(in the rows, 128 means zero)
The rows of Z fall into a few groups, which share some directions, and each row is roughly a mix of its group's hidden directions.
Z:
[[ 92 103 171 158 105 176 100 121 123 183 119]
 [125 108 142 116  82 158 159 143 199 133  90]
 [165  89  94 143 121 148 111 179 139  78  92]
 [137 106 116  85 113  87 148 166 168 123  68]
 [164 131 134  84 142 111 186 103 140 110 186]
 [176 150 136  97 156  77 101  94 131 157 169]
 [111 148 158 129 140 109 166  61 104  84 160]
 [194 126  89 119 148 136  74 160 124  95 140]
 [163 145 121 106 183 126  93 119  84  83 162]
 [146 121 141 126 175 124  72 167  67 146 138]
 [117  95 147 168 105 169  87 159 144 185 124]
 [156 123 105 102 116 179 108 105 112 202 143]
 [140  96 118  61 127 145 117 155 160 187 117]
 [ 93  80 151 127 114 114 144 101 171 183  92]
 [146 158 153  83 161 116  96  66 154 139 157]
 [109 136 128 185  99 128 154 133 157  67  87]
 [145 122 110  80 132 112 116 124 109 198 182]
 [131 147 135 113 128  89 140 130 102  40 100]
 [150 120  62  91 146 124 100  92 120 138 181]
 [121 159 127  77 152 104 138  68  92 126 171]
 [ 99  83 140 163 108 122 156 178 183 111 112]
 [136 119 121  59 130  86 148 119 169 153  82]
 [136 128 114 146 124 170 117 161  98 193 181]
 [164 129  97  98 121 184 140 120 154 140 193]
 [ 79  96 170 151 121 155 115 138 152 193 131]
 [140 125  86 125 149 136 193 138 164 121 187]
 [139 169 174  77 142 132 165  82  96 114 116]
 [185 161 148 103 151 119  74 131  96 143 166]
 [186 153 132 104 135 115  89  75 101 162 153]
 [151 165  85  81 151 107 132 102  84  87 146]
 [113 133 116  82 116 104 133  40 135 145 143]
 [136 131 122 148 109 117  77 148 163 189  77]
 [125 107 160 189 125 119 105 178 120  98  80]
 [122 154  86  76 127 105 173 102 139 165 169]
 [168 104 125 107 161 133  75 143 145 168  74]
 [148 153  97  79 149  82 167  90 120  89 137]
 [ 87 124 164 194 108 164 114 136 110 148  88]
 [ 88 158 128 172 115 136  90  83 104 175 153]
 [ 97 117  86 124 126 170 119 144 143 202 100]
 [134 108 159 171 100 172 132 170 168  99  91]
 [109 131 140 127 132 133 201 123  92 149 190]
 [ 76 159 145 104 131 107 180 107 165 142 172]
 [157 102 128 108 153 164  67 109  99 157 173]
 [169 122 126  85 137  63 129 171 167 114 118]
 [131 125 125 161 163  99  72 108  72  86 128]
 [130 117 161 176 116 151  89 157 141  80  77]
 [148 148  79 123 139 193 124 125 116 187 147]
 [204 128 106 103 150 135 111 121 144 118 187]
 [108 117 143 185  91 130 151 141 166  89  78]
 [134 105 135 187 120 161  95 180 157 153  96]
 [140 104 177 170 129 126  88 168 157 155 172]
 [197 125 106  72 122  96 134 115  99  96 126]
 [183 125  91  82 123 104 136  93  77 118 148]
 [ 85 106 151 190 106 154 135 148 135 172  93]
 [ 87 127 144 174 113 143 100 159 190 122  89]
 [198 106  87 139 139 150  71 137 110 129 131]
 [160 140 158 154 134 179 101 178  89 131 165]
 [ 70 119 179 167 109 138 143 131 148 147  78]
 [ 81 146 167 180 100 142 121 105  98  81 122]
 [113 119  99 164 109 194 136 176 140 141  87]
 [118 135 123 164 107 125 134 133 154  51  74]
 [140 113  91  79 127  98 176 169 170 155 120]
 [125 134  99 192 109 144  99 196 116 146 130]
 [154 148  81 152 136 181  91 181 106 133 138]
 [113 107 139 118 147  78 163 168 165  84 169]
 [137  83 167 124 122  94 129 171 190 154 147]
 [133 166 115 119 157 120 148  48 113 148 166]
 [154 152 124 116 126 179  69 136  77 166 120]
 [134 133 149 179 134 145 101 206 100 138 107]
 [108 153 125  80 160  67 146 148 118 119  77]
 [137 167  69 132 109 170 157 123 133 123 186]
 [157 149 133 131 132  91 168 119 130  43 128]
 [163 155  90 151 129 141 137 128 126  59 179]
 [164 133 107  49 161  88 125 127 137 102 135]
 [187 112 116 121 133 166  86 180 133  94 149]
 [101 156 131  98 146 121 117  97  58  79 145]
 [108 124 154 159 108 152 118 130 151  76  56]
 [109  99 123 113 123  57 141 106 132 194 136]
 [179 111 113  87 157 136 156 101 110 158 185]
 [163 129 117  50 146  85 121 121 134 132  86]
 [145 116 117 113 114 148 120 156 118 209 179]
 [123 123 150 187 114 151 109 129 107 206 124]
 [ 80 120 151 196 112 156 140 176 130 143 108]
 [118 148 163 161 117 166 116 171 104  88  74]
 [ 96  98 116 155 108 144 178 153 185 138  88]
 [ 87 145 142 109 105  86 129 136 179 149  68]
 [151 117  88 128 137 146 172 139 101 131 206]
 [126 150  93 103 150 120 169 159 114 106 201]
 [ 97 129 123 119  98 131 138  38 157 115 109]
 [173 126 113  51 157 103 125 112 146  92 124]
 [106 151 147 148 134 130 157 177  72  76 152]
 [ 76 148 174 159  88 120 132  86 110  97 102]
 [152 161  76 104 152 128 141 117 105 124 200]
 [161 159 132  69 144 172 128 110  92 171 148]
 [152 149 132 104 157 127 139 111  59 101 185]
 [153  99 142  64 147  71 117 159 145 141 102]
 [162 141  49  75 138 105 141 114 130 136 117]
 [154 165 108  88 154  81 158  82 116  93 143]
 [123 133 122  92 129 114 192  90  90 106 177]
 [ 78 155 157 188  97 129 142 120 109 119  82]
 [113 101 135 141 103 113 128 131 177  88  54]
 [ 88 110 158 158  96 131 157 135 169 140  64]
 [136 113 141 188 158 154 121 151  92 158 184]
 [102 103 151 194 119 141  86 156 156 170 128]
 [166 138 131 159 141 147 110 205 107  88 139]
 [162 151 139 151 140 127  71 149  69 171 124]
 [144 108 138 121 131 175 107 169 138 191 177]
 [118 157 208 110 167 129 127 126 126  79 130]
 [153  83 135 111 180  76  83 122 122  97 116]
 [145  94 112 171 124 156 113 193 157 161 101]
 [169 159 104 153 138 165  92 109  79 121 174]
 [177 158 109  93 161  99 127 105 113 121 191]
 [141 127 136 175 105 171  82 174  86 147 144]
 [210 167 121 131 137 119  89  98 114 148 141]
 [ 75  98 125 153 113 148 143 173 166 147  77]
 [ 94 129 106  94 112  87 164 169 167 118  81]
 [142  85 106 115 116 126 150 165 192 154  83]
 [150  79 105 174 145  87 147 172 163 111 143]
 [140 134 123 143 142 162  96  79 124  48 126]
 [175 167 130 168 136 153  69 117  90 135 146]
 [163 164 126  74 141 120 150  89  84  87 143]
 [ 86 132 144 141 101 129 123  78 144  95  59]
 [ 68 117 164 160 123 137 138 163 137 138  65]
 [166 140 129 170 139 159  54 124 104 106 152]
 [157 167 117 122 153 150 125  99 106  57 167]
 [182 145 127 111 138 170 109 147 132  57 149]
 [146 120 139 148 121 126 115 215 143  80 108]
 [119  81 144 103 125 144 144 141 159 183 189]
 [135 100 123 177 145 188 121 152 123  77 160]]
One row of each group comes first, with its name. Which group is each row after those in?
[ 75 117 159 132 110 119 163 142 185 139  78] -> P
[100 124  77  78 143 157 155 187 116 114 129] -> D
[136 182 132 129 122 208 125 147  95 124 154] -> S

[124 135 102  69 134  94 188  96 128  93 111] -> D
[ 93 144 149 195  97 179 123 131  98 155 124] -> S
[110  84 164 129 110 135 116 170 173 186 111] -> D
[163 117 126 110 145  87  96 116 133  48 112] -> S
[163 134 107  54 151 102 115  93 159  99 130] -> P
[119 164 165 149 123 137  91  93  71 100  88] -> D
[140 118 131 130  85 153 152 184 187 113  90] -> S
[127 106 160 107 171 127  67 108  79 162 126] -> S
[ 64  98 124 165 107 148 180 117 153 115 101] -> D
[163 159 117  98 133 141 194 138 126  71 107] -> D
[133 155 132 101 153  86 129  74  90  89 171] -> D
